One turn or mirror swaps these rows in pairs. Which row does each one swap with?
j_575: [ 0.77 -0.23  0.05  4.28  0.18 -1.08  3.75 -1.40 -0.61 -0.15  2.80 -1.92
  3.25 -2.34  1.88 -0.31 -0.37]
j_777: [ 0.90  0.65 -1.77  1.62 -1.22  1.08  0.10 -0.26  0.71 -3.53 -0.42 -1.10
  0.26 -0.14 -0.15 -6.08 -2.13]
j_606: [ 0.40  0.22 -2.02  1.20 -0.59  0.89 -0.11 -1.10  1.07 -2.26 -1.45 -1.91
 -1.30 -1.05 -1.40 -4.43 -3.47]
j_857: [ 0.49  1.37  0.62  0.98 -1.21 -0.35  2.06 -0.99  0.36  3.59 -2.70 -0.82
  1.34  1.02  2.03  2.09  1.46]
j_573: [ 2.15 -0.84  0.47  2.91 -2.03  0.45  2.74 -2.89  3.53 -2.37  2.87  0.54
  0.89  0.66 -2.11 -0.56  0.34]
j_970: [-0.24 -0.17  0.71  2.50  2.09  1.56  1.45 -3.04  1.97 -1.74 -0.70 -2.46
 -1.63 -0.98 -0.27  1.94 -2.24]
j_557: [-1.22  0.04 -1.07 -1.10 -2.14  1.80 -1.66  1.68  3.15  1.08 -0.48 -0.01
  1.44 -0.07  0.37  0.41  3.26]
j_740: [-1.16  0.33 -0.97 -0.11 -0.32 -1.14  1.00  3.01 -3.73 -1.31 -2.22 -0.48
 -1.68  0.09 -0.73 -1.17  2.87]
j_228: [-0.48 -0.39 -0.33  3.51 -1.10  0.48  2.24 -2.06  1.38 -0.31  2.63 -2.58
  3.11 -3.47  1.53 -0.52 -0.81]
j_25: [ 0.45  1.12 -1.65  1.21 -2.43 -0.87  3.31  2.24  1.46 -0.22  0.34 -1.70
 -0.96  0.96 -1.47  3.05  2.61]
j_519: [ 0.24 -0.33 -1.81  0.82 -1.10  1.59  0.44 -0.93  1.61 -2.96  0.21 -0.32
 -0.30 -0.19 -1.16 -5.27 -2.91]
j_515: [-1.32  0.23 -0.93  1.95  1.08  1.21  0.03 -1.75  2.56 -1.80 -1.43 -3.23
 -0.94 -0.91 -0.25 -0.92 -3.48]
j_938: [ 1.32 -1.78  1.14  2.94  1.01  0.90 -0.18 -3.20  0.88 -3.78  2.71  1.05
  0.95 -0.59 -0.21 -3.60  0.40]
j_846: [ 1.00  1.40  0.33  0.71 -1.23 -0.25 -0.23 -3.64 -2.84  1.64 -0.59  2.34
  1.85  1.84 -1.40 -1.01 -0.13]
j_148: [ 1.98 -0.24 -0.83  1.25 -0.90 -1.99  1.79  0.57 -0.80 -2.14  0.67  0.42
  2.54  0.54  1.03 -5.94 -1.10]
j_304: [-0.12 -0.67 -0.82 -1.54 -2.05  1.02 -1.15  1.88  1.42  1.05 -1.62  1.07
  0.80  0.64 -0.27 -1.06  4.47]
j_259: [ 0.20  1.58 -0.19  0.10  0.73  1.34  0.52 -0.58 -4.87 -0.29 -2.01  1.57
  1.00  1.86 -2.06 -1.03  0.53]
j_364: [-0.11  1.25  0.16  0.61 -0.03 -0.33  1.16 -1.10  0.21  3.61 -2.53 -2.06
  0.91  0.67  3.14  1.82  1.56]
j_284: [ 0.25  0.38  1.06  2.86  1.84  1.02  1.05 -3.48  2.17 -2.14 -0.70 -2.52
 -0.84 -0.47 -0.07  0.98 -2.71]
j_657: [-0.54 -0.71  0.63  3.37  2.11  0.26 -1.14 -0.06  2.01 -1.71 -0.38 -2.68
  0.44 -2.61  3.57 -2.40  1.70]
j_717: [ 0.18  0.93  0.28  2.95  2.17  0.99  0.66 -3.61  1.84 -2.23 -0.38 -2.78
 -1.41 -0.18 -0.06  0.42 -2.58]
j_940: [-0.51  0.44 -0.46  0.67 -1.41  1.46 -0.56 -0.67 -5.03  0.24 -1.54  1.94
  0.94  0.14 -1.33 -2.30  1.76]
j_462: [ 2.38 -0.08 -0.64  3.33 -1.84 -1.48  3.28  0.76 -0.40 -2.98  0.60  0.34
  2.34  0.17 -1.13 -4.79 -1.09]
j_226: [ 0.81  1.30  0.36  0.59 -1.79  0.07  1.20 -2.38 -0.06  4.11 -1.88  0.19
  2.21  1.98  0.05  1.37  0.43]
j_704: [-0.26 -1.51  0.48  2.60  2.94  0.44 -0.59  0.14  1.60 -2.53  0.48 -2.36
  1.14 -2.29  3.12 -3.17  1.29]
j_925: [ 2.49  0.47  0.00  3.72 -1.08 -2.22  3.70 -0.02 -2.46 -1.09  2.76  0.76
  2.21 -0.06  1.40 -2.73  0.58]
j_402: [-0.05 -1.85  0.82  2.47  2.20  0.92 -0.93 -0.71  0.98 -3.13  0.49 -1.22
  0.93 -2.83  2.67 -3.85  0.79]
j_392: [ 0.39 -2.01  1.34  1.72  1.94  0.53 -0.62 -1.60  0.52 -3.44  1.68  0.55
  0.91 -1.19  0.77 -4.98  1.30]
j_153: [-0.65 -0.44 -1.41  2.90 -1.67  0.30  2.19 -2.07  2.51  0.34  2.32 -2.27
  3.14 -3.25  1.55  0.14 -0.41]
j_968: [-0.36  0.16 -1.42 -0.51  0.16 -0.36 -0.20  1.48 -5.38 -0.53 -1.65  0.38
 -0.62  1.05 -0.36 -0.49  1.32]
j_876: [ 2.28 -1.00  0.74  2.94 -0.41 -0.18  1.85 -3.37  1.89 -3.25  3.01  1.24
  1.37  0.01 -1.30 -3.14 -0.21]
j_80: [-0.87  1.01 -2.13  0.70 -1.71  0.08  2.60  3.77  0.55 -0.01 -0.96 -2.93
 -1.40 -0.33 -0.53  1.58  2.05]
j_908: [-0.08  0.11 -1.06  3.29 -0.02  0.07  2.88 -2.56  1.58  0.12  2.46 -2.13
  3.62 -3.16  1.31  0.06 -0.60]
j_121: [-0.54  0.44  0.48  2.41  2.60  0.57  2.38 -3.46  1.80 -1.89 -0.53 -2.60
 -1.40 -0.79 -0.11  1.15 -2.20]
j_508: [ 1.12  0.58 -1.58  0.97 -1.16 -0.90  3.87  1.65  2.79  0.39  0.06 -2.38
 -1.13  0.32 -1.62  2.54  2.38]
j_759: [ 0.43  1.01 -1.36  0.93 -2.18 -0.36  4.46  1.04  2.41  0.48 -0.17 -1.87
 -1.19  0.46 -1.78  2.56  2.29]
j_162: [-0.84 -0.56 -0.36 -1.05 -2.59  1.91 -1.53  1.54  2.40  1.13 -1.60  0.25
  1.20  0.44 -0.39 -0.35  3.83]
j_177: [ 1.43  0.75  1.74  1.28  2.68 -1.09  2.06 -1.74 -1.75 -0.51 -0.50 -0.15
 -1.24  2.28 -0.02  2.15  3.55]
j_722: [ 0.54 -0.99  0.53 -0.84 -1.37  0.40 -0.43  1.47 -0.20 -0.02 -0.83  2.27
  0.03  1.73 -0.43 -2.21  5.23]
j_347: [ 2.26 -0.71 -1.64  2.21 -2.77 -0.15  0.66 -0.52  0.36 -2.46  0.77 -0.82
  0.71 -0.38 -0.81 -5.55 -2.25]
j_521: [ 1.75  0.02  1.03 -0.31 -0.85 -0.93  0.48  0.88 -0.97  0.12 -0.42  1.80
 -0.30  2.82 -0.61 -0.63  5.34]
j_156: [ 1.61  0.57  1.54  0.40  0.46 -0.70  1.44 -0.38 -2.64  0.26 -0.63  1.76
 -0.79  2.63 -0.69  0.89  4.43]
j_488: [ 0.91  1.01 -1.92  1.20 -1.47 -0.53  3.75  2.05  1.68  0.29  0.35 -1.85
 -0.48  0.67 -1.61  3.05  3.10]
j_481: [ 1.77 -0.50  0.29 -0.63 -0.60 -0.77 -0.46  1.39 -0.88 -0.19 -0.56  2.71
 -0.03  1.93 -0.75 -0.94  5.08]
j_96: [-0.95  0.34 -2.41 -0.31 -1.13 -0.53  1.74  4.01 -2.80 -1.25 -1.42 -0.87
 -1.81 -0.19 -0.42 -0.17  1.16]
j_800: [-0.08  1.11 -0.39  0.48 -0.63 -0.70  1.18 -0.65  0.31  4.14 -2.51 -1.24
  1.28  1.76  2.01  1.64  1.59]
j_473: [-1.61  0.90 -1.83 -0.43 -1.09 -0.32 -0.07  2.63 -3.91 -1.87 -2.26  0.43
 -0.46  0.40 -0.72 -1.16  2.17]
j_884: [ 2.04 -1.59  1.43  2.60  1.06  0.71 -0.56 -2.19  0.68 -3.75  2.05  1.27
  0.59 -1.24  0.25 -4.32  0.53]

j_80 is swapped with j_515
j_96 is swapped with j_606
j_347 is swapped with j_968
j_304 is swapped with j_402
j_925 is swapped with j_846
j_657 is swapped with j_557
j_938 is swapped with j_521
j_284 is swapped with j_488
j_364 is swapped with j_153
j_940 is swapped with j_148

